The rows below come in pairs that one turn or mirror swaps. Which row does each named row swap with?
zitos: [ 15 -13  -4  10  -4  11   2 -19 -13  11  14   9   8   6  12  -9  15  13
  25   1]
rez: [ 24 -14  20 -10 -13 -15 -10   3 -21   0  -7  12  27   9   9 -26   5   4
  11 -19]
duzu: [ 22 -13  23  21  -1 -19  -5  18 -29  13  -6  23   8   3  -7  -3   8  29
 -16   8]
bof: [-13  -4   8 -14 -23  -6  33 -27   5 -13 -15  19  21  16  -6   6   3  15
  -3  -1]
dalu: [ 14 -19  16   2  11 -22  39   1 -10 -14 -24  13   7   5  -8   2  -1  15
  40  -8]
Totaz: [  8  -2   7   0  -8  -2  33   3   3 -15 -20  30  -4   8 -28  16  27  24
 -10  18]
Pim: [-19 -14   7 -10 -17  -5  33 -21  -4 -12 -18  15  31  13  -5   1  11  26
 -10   6]
Lamu: [ -1   2 -23  -6  -6 -14  18  -3 -14  13  -3  34  -1  14   1  35   4  14
  12  16]
dutok: [ 18  -3  23  17  -1 -25 -13   5 -25  13  -6  28   6   4 -13  -4  -4  32
  -4   3]
Rukos: [  9  -6  -7 -14   3 -32  24  22 -36  -3 -49  16   1  -8 -11 -15   1  17
   6  17]
zere: [ -5 -21 -13   2   4 -27  -2  20 -23   0   3  11  13  -8   6 -11  20  18
  14  25]
lokab: [-17  -2   8 -13 -15  -9  28 -27  -4  -8 -16  18  27  15  -3   4   3  19
  -3  -5]
Piv: [  8 -18 -10   6  -9  -1   9  -4 -30  37  -1   7   9   9  19   8  15  -7
 -11  15]
bafo: [ -3 -23  -5 -16  -9 -33  44   7 -34   4 -28  20   6   3  -4   8  32   1
  17  17]
sevo: [ -7   6  18 -14  -7   3  28  14  -6  -2 -31  28  -6  25   4 -19 -10   4
   6  16]
fati: [ 20 -19   9  -9  13 -18  35   1 -15  -7 -24   9   1  -4  -8   1   3  16
  41 -19]
moko: [ 11  12 -19  -4   5   2  16  -5 -15  38 -20   0   5   1 -10   0  -2  12
 -22  12]
zepe: [ 33  -1   6 -22 -11 -13  -1   1 -21  -2 -17  31  12  18   3 -10  18   5
  15 -21]
zed: [  5 -18   6  13   6  18  31  -8  -7  15  -3  -7  12   6  16  -5 -16  22
   7  -1]
kodef: [ 13 -12  -9  10  -5  -1  20   9 -36  42 -12   5  11  -1  10   4   5   0
 -19  21]
Fab: [-21 -12   9  -3 -16  -6  24 -19  -4  -3 -16  16  40  11   3 -10  11  29
 -17   5]
sodab: [  7  -9  -6 -16  -4 -27  49  15 -33   9 -45  18   1  -6 -11   9  16  -2
   4  17]
Taz: [ 14  -4  -9   8  -3  -5   9  12 -28  45 -15   5   7   3  12   1   0  -3
 -18  17]
Gub: [  2 -25 -14   2   8 -18  -7  31 -17   2  -7   6  14  -9   5 -12  15  10
  18  23]
nisap: [ 15  -6  -4   3  -4  -3  19  12 -35  44 -14   1  10  -1   9  -5   2   0
 -23  19]
pob: [  5  -3   1 -14   4 -33  36  15 -34  -5 -50  17  -5  -9 -14  -6   3  15
   3  21]
Molo: [ 16   1  -8 -30  10 -27  22  -3 -10  -7 -31  10   9  -1 -18 -12   8  17
  27 -16]
tela: [ -5  -1 -10  -3  -6   9  15  -8 -15  11 -13   0  19  14  13 -18 -27  32
  -7   1]
bemam: [ 14  20 -20  -7   5   1  10   3 -24  35 -17   0   5   1 -10  -8  -2  12
 -20  12]
Zilo: [  9 -18  -6 -10  -1 -29  46  14 -31   6 -39  20   0  -9  -9   8  21  -2
   8  20]
vom: [  1  13  28 -11   7 -16   0  11 -15  31 -24  12  24  -7 -22   8  10  16
   8 -11]
meno: [  6 -11  24  -8  -3 -28  16  21 -10 -21  -2   9  11   6  -3 -31  -7   7
  18   1]
did: [ 18   9 -10  -4   4   4   9   2 -21  39 -15  -1   2   1  -4  -3   0   7
 -23  15]
medam: [ 18 -18  15  -5  16 -16  34  -2 -12 -14 -18  18   8   4 -10   0  -2  19
  42  -9]
dasof: [ -9   8  28 -15   9  -8  -2   4 -14  32 -20   9  23  -2 -23  -5  10   8
  13  -6]
fime: [  7 -13   8  17   2  23  23 -10  -8  14   4  -8  16   8   7  -3  -9  16
  12   1]
nepo: [ 11  -1   9   1  -8  -4  31   0  -4  -7 -15  32  -5   7 -30  14  28  22
 -12  20]
bar: [ -6  -5 -21  -2  -3 -10  22  -3  -3  14 -14  29   3  11  -3  39  -3  16
  10  15]
getot: [  6 -13  10  12   5  18  24 -12  -5  10   7  -2  18   6   3  -9 -16  22
   9   3]
leman: [  8 -15   5  13   3  19   9 -18  -9  13  11   3  11   6  15 -11   3  16
  14   8]
Zata: [ -6   6  18 -11 -10   6  29  25  -3  -7 -26  24   0  21   6 -21  -2  11
  -4  22]
petu: [  6   3   7  -2  -8  -1  25  -1   1 -17 -11  30 -10   3 -31  -4  19  22
  -2  22]
nepi: [ -4 -11  -5 -11  -5 -26  44  13 -29   1 -46  14   1 -11 -14   6  18   1
   7  20]
dor: [ 23 -12  20  18   1 -13 -14  19 -24  13  -7  19  12   5  -9  -3   6  26
 -13   4]
mudid: [ 19 -10  11 -16  -9 -13  -9   1 -22  -8  -8  14  21  12   9 -29   8   2
  13 -18]
Kebi: [ 34 -11   8 -18  -9 -11  -8   3 -23   1  -9  22  18  17   9 -13   9   5
   9 -22]
fir: [ -5  14  13 -10 -13   2  18 -15  -7  10   4   7  16   8 -18  20 -16  12
   6 -12]
besaz: [  4   4  -7 -11   5 -34  33  19 -32  -3 -46  19   2  -5 -15 -12  -2  22
  -1  17]
gav: [ -2 -25   7  10   0 -31  32 -17  -9 -12 -13  29  13   7   4   4   8  26
  33   6]
vigip: [ -7 -28  -3  -8  -7 -34  35   2 -35  -4 -31  20   6  -2  -1   9  28  -1
  11  21]
suzem: [  6 -20  15  -4   8 -26  34 -16 -13 -12 -23  25   6   5  -3   6   4  18
  41  -4]
kagif: [  4 -18  -8   2 -11  -2  13   3 -38  39  -4   5  11  13  18   1  12   0
 -11  18]

fir swaps with meno
Fab swaps with zepe
leman swaps with suzem
petu swaps with dutok
Molo swaps with tela
Pim swaps with Kebi
gav swaps with zitos

